In the rows, 128 means zero.
The rows of Y fall into several groups, which share some directions, and each row is roughly a mix of its group's hidden directions.
Y:
[[154 110 152  96  99 116  93 151 110 109 126 182  92  85]
 [ 76 145  88 131 102 109 118 190 143 137 155 151 158 127]
 [130 163 142 165 162 109 112  73  74 153 145 123 153 138]
 [202 117 150 133 125 183 131 110 107 147  91 142 121 142]
 [183 128 147 119 152 170 135 101  96  92 148 127  87  93]
 [105 143 166 107 181  89 151 120  79 147 113  98 103 129]
 [150 112 127  78  91 137 117 100 109 101  82 120  78 102]
 [180 128 155 146 183 176 109 128 151 101 116 126 126  92]
 [136 114 177 148 160 178 128 165 162 125  88 142 138 161]
 [117 173 142 119 160 172 127 177 139  73  98 142 119 125]
 [147 201 152 148 141 131 124 173 174 118 139 152 113 127]
 [174 125 185 101 107 138 134 120 169 160 128 127 108 176]
 [ 59  92 123 106  91  83 147 127 108 161 129 124 121 141]
 [112 117  91 170  89 139 137 173 181 123 142 154 161 130]
 [147 149 133 161 191 121 145  91 141  85 103 100  97 141]
 [146  61 113 131 101 113 107 162 101 143 144 161 130  81]
 [159 107 149  91  98 144 146  99  86 133  89 127  72 117]
 [107 103 126 153 115  78 167 103 127 189 164 109 134 141]
 [142 148 113 163 152 113 109 170 119 165 176 150 181 116]
 [128  76 188  84  88 137 148 146 146 150 140 140 133 147]
 [ 61 129  99 160 126 122 137 149 193 112 144 120 139 144]
 [ 85 117 105 127 112 135 155 150 156 161 168 107 181 166]
 [159 105 131 122  58 153 124 136  78 165 108 120 108 117]
 [ 90  99  89 143  79 102 143 162 146 153 172 137 150 116]
 [150 135 161 120 127  92 146  83  85 132 104 114  76 166]
 [ 94  83  94 179 106 156  96 127 128 156 153  96 149 128]
 [136 122 115  90  71 119 161 101 133  93 153 103  92 166]
 [152 138 176  80 141 132 141  87  84 104 119 115  83 119]
 [102 116  93 160 175  99 153  94 151 148 114  89 154 157]
 [158 159 165  96 114 129 111 143 109  88 114 167  73 106]
 [151 162 160 164 173 160 151  98 110  91 114 124  88 140]
 [123 171 186 116 141 101 151 134 156 182 133 131  89 120]
 [152  97 110 192 143  98 129 134 101 189 118 122 135 110]
 [116 168 138 109 142  85 165  76 140 156 107  92  96 134]
 [ 84 109  97 118 166 138 119 137 167 108 150 104 189 109]
 [102  69  96 142  89 120 106 160 120 161 152 130 171 116]
 [150 179 166 112  84 141 112 178 149 137 139 167 108 124]
 [ 98 113 130 103 143  79 123  75  93 171 162 108 134 143]
 [169 158 167 114 169 165 129  97 115  87  99 133 106 105]
 [139 102 152  86 155 166 101  86 103 117  92 105 162 151]
 [ 63 105 114 132 163  98 156 160 139 112 137 117 136 178]
 [154  91 147  97  95 135 151  54 122 114 113 122  98 143]
 [142  99  73 119  87 171 112 132 119  94 103 142 122  83]
 [152 185 126 142 165 143 115 169 170 120  95 165 143 138]
 [141 142 113 156 113 139 118 179 167 155 104 147 188 159]
 [191 143 151 113 148 172 128 100 116  92 105 133  86 112]
 [161 178 156 115 167 141 115 128  90  92  93 154 100 144]
 [149 187 130 123 163 158 135  96 146  92  87  99 103 115]
 [159 147 130  98 112 159 117 129 148  50 104 120 101 103]
 [168 141 159 104 164 142 128  80  92 101  93 107  92 132]
 [156  78 110 135  91 134 146 154 108 193 128 136 165 131]
 [115 106  89 180 198 124 141 126 128 122 127 105 159 104]
 [141  99  78 178 107 153 126 156 164 163 151 126 159 115]
 [126 111 146 111 124  76 126  72  81 173 119  97 121 136]
 [134 154 144 150 199  99 106  99 104 144 159  98 154 128]
 [111 155 113 148 129 158 147 197 168 144 158 117 167 126]
 [173  76 156 119 117 124  87 125  91 175 138 146 148 110]
 [ 88 107 108 135  97  73 132 128 117 164 188 133 148 117]
 [163 192 145 132 101  77  95 143 151 145 151 146 121 140]
 [167 149 136 147 108 129  77 171 159 142 137 160 135  78]
 [119  65  88 132 108 136 137  99 151  87 144 176 116 139]
 [138 168 170  63 152 150 101 130 102 106 130 128 109 161]
 [120 183 128 112 105 123  97 190 132  85 106 129 114  99]
 [154 156 155 130  80 109 113 166 136 146 180 174 119 142]
 [ 94 138 133  67 171 130 102 174 140 111 135 114 157 159]
 [153 149 102 162 147 115 149 131 178 106 162  77 127  89]
 [ 89 113 152  99 157  76 144  89  96 165 123 134 134 162]
 [148 145 143 116  83 170 148 171 155  95  82 151 110 141]
 [174 100 146 140  95 201 114 121 119 110 117 132 153 157]
 [123 154 170 150 194 110 160 106 111 165 122 112 113 157]
 [156 159 178  81 160 152 112 116  97 108  87 151 130 136]
 [107 126 151 121 170 146 117  65  64 109 129 141 144 133]
 [117  61 110 131  87 166 127 159 116 156 146 150 152 102]
 [148 143  85 201 125 140 150  99 149 111  96 108 106 117]
 [ 84  96 115 104 145  66 133  81 111 143 161 108 131 119]
 [ 97 102 137 102 113 137 140 106 127 159 141  61 171 164]
 [157 136 184  91  95  93  81 126 109 155 149 103 135 124]
 [131 161 101 140 131 161 119 180 156  64 158 135 111 138]
 [169 140 167 147 174 122 105  97 135 189 113 109 109 121]
 [175 132 100 130 115 172 104 178 118 123 130 167 123  82]
 [125 172  83 156 118 141 151 122 177  85 114 115 116 171]
 [180 164 119 197 123 147 134 153 152 113 150 147 105 130]
 [162  85 104 161  99 179 103 130 115 108 138 151 131  81]
 [121 140 102 160 206 134  80 130 122 140 111 105 156 128]
 [129 141 165  56 102 125 137  96  88 129 123 103  91 132]
 [ 95 121 142 124 170 131 157  70 105 126  80  89 126 108]
 [114 150 133 130 103  76 150  93 112 193  88 137 126 140]
 [ 99  95 140 123 127 105 165 168 138 198 120 103 140 153]
 [ 77 126 112 141 119  79 132 140 132 173 147 168 174 146]
 [ 75 101 106  99 106 108 150 160 152 162 157 135 166 155]
 [127 117 122 177 153  97 120 120 111 196 141 101 173 127]
 [ 88 128 135 107  74 109 131 114  75 171 103 155 149 132]
 [151 163 126 150 133 152  95 126 117  85 169 118  88  75]
 [118 126 110 189 190 137 124 124 145 167 158 117 159 140]
 [153 149 182 122  97 109 106 174 153 148 173 161 121 133]
 [150 132 186 151 139 132  98 135  75 172 152 131 145  98]
 [105 121  91 105  77 100 117 137 155 155 185 124 155 151]
 [ 64  73 109 113 101 104 159 109 137 122 167 120 127 132]
 [147  82 134 122 125 110 176  96 104 196 111 115 124 145]
 [153 105 151 117 144 128 112  70  78  79 140  92 116 124]
 [147 106 122 149  62 122 158  84 150 135 177 134 103 124]
 [144 174 119 132 173 135 124  98 129  55 107 117 102 117]
 [122  72 122 110 106 112 123  77  74 161 143 107 110 112]
 [144 144 143  90 174  82 102 117 114 160 172  99 102 113]
 [181  89 153 111 110 127 140  72  96 134 105 107 105 101]
 [143 146 159 151 164 157 126 178 145 126  60 150 129 128]
 [109 117 138  93  83 103 141 105  69 141 152 132 106  81]
 [149 152 176  86  74 119 106 163  99 144 151 144 112 125]
 [135 124 159 165 146  96 119  98  84 201 118 131 133 133]
 [113 120 150  56 104 119 130 104  87 133 148 104 114  82]
 [142 134 178  51 143 110  99 134 109 154 143 132 131 156]
 [106 121 105 150 132  78 113 145 126 179 156 110 190 134]
 [ 78 156 109 135 101  91  99 176 149 104 157 118 160 118]
 [105 133  98 139 162 126 101 141 153 147 135  88 198  96]
 [163 115 115 189 154 126  91 124 150 175 125 148 167 138]
 [127  75 135 184 180 131 136  86 107 141 119 152 125 117]
 [126  65  91 151 101 178 120 132 115 126 149 150 155  95]
 [ 59 134  76 135 121 132 131 125 138 106 179  94 136 139]
 [ 86 129  84 133 179 147 151 158 175 107 108 121 152 111]
 [155 126 136 114  58 155 161 104 108  86 107 139  95 118]
 [144 151  99 148 174 150 137 166 182 139 106 175 141 131]
 [190 116 125 149 143 185 109 111 148  80 134 106 113 123]
 [202 158 146 141 155 152 124  92 147 101 132 134  99 103]
 [146 167 148  98 134 116 127  85 139  69 109 118  82 155]
 [148 178 167 117 102 119  99 180 139 145 178 131 146 123]
 [108  62 119 141 150 113 111 142 150 157 179 120 172 128]
 [ 72  97 115 123  80  84 164 114 128 168 143 125 143 136]
 [ 66  98 105 142 114 125 153 161 171 134 142 137 168 161]
 [ 81  96  96 156 135 121 159 170 152 162 163 135 163 137]
 [ 94 149 110 115 144 145 115 173 172  67 132 162 148 129]
 [123 194 148 140 138  92 115 134 132 185 141 106 162 148]
 [ 73 127  77 158  86 128 143 164 165 136 127 126 158 129]
 [184 119 150 137 117 177  90 101  91 127  94  95 131 133]
 [147 147 146 147 128  90  84 170 129 179 150 151 153  92]
 [103  56 125 125 105 119 158  90 109 169 146 115 143 154]
 [114  68 126 117  89 102 139  72 102 161 148 108 134 140]
 [148 165 131 131 166 175 101 171 151  82  98 138 149 131]
 [124 136 103 112  70 139 158 133 103  67 119 115  83 140]
 [173 141 164 112 118 125  86 108  84  91 133 150  95  95]
 [ 66 154 120  79 130  94 114 171 124 154 159 112 132 131]
 [ 88 116 122  69 105 190 120 123 141  90 114 138 143 111]
 [113 164  86 163 131 143 180 165 171 130 138 127 133 166]
 [124  98  92 141 135 178 121 117 190  83 123 109 150 111]
 [ 57 140 137 156 135  81 144 148 127 162 163 124 144 153]
 [129 156 110 154 166  76 116  79 127 179 156 115 123 135]
 [142 158 156  85 124 138 132 137 154  56 129 136  82 137]
 [190 168 131 172 127  94  99  87 134 127 118 129  98 133]
 [ 82 113 138 118  84 131 132 182 146 162 116 158 168 151]
 [141 117 147 108 134  76 124  73  83 182 121 121 133 141]
 [194 106 147 126 125 160 132  86 102 159  85 118 111 138]
 [130 111 108 138  65 166 141 142 179  78 147 129 128 126]]
One row of each group comes first, with its name. Which group is each row after those in?
[117  84 169 105 146 176 136 128  84 126 121  77 140 107]
B
[137 155 154 109 131  67 125  86  83 142 142 106  93 103]
F
[ 79 136  74 168 118 114 123 153 165 149 165 124 158 117]
D

[142 110 123 171 164 188 121 134 167 106  90 100 145 116]
D
[114 172 120 151 195 105 120 140 107 115 166 119 168 110]
B
[127 145 127 104  97 104 132  77 101 181  78 104 129 107]
D
[178 170 113 175 173 123 112 106 117 122 117 119  87 105]
D
[ 93 110  79 173 167 152 148 106 146 130 139 115 177 135]
B
[121  72 140  88  88 119 121 134  82 156 127 107 131  82]
D
[142  52 109 136 105 145 142 122 109  84 163 156 107 126]
B
[120  98 150 140 194 126 130  90 125 155 118  76 122  94]
D
[164 128 129 133  70 152 159  98 111  88 127 125  77 108]
D
[146 145 116 181 159 155 122 158 141  89 117 175 144  89]
D
[123 122  97 150 126 160 122 189 173 124 127 152 183 141]
F
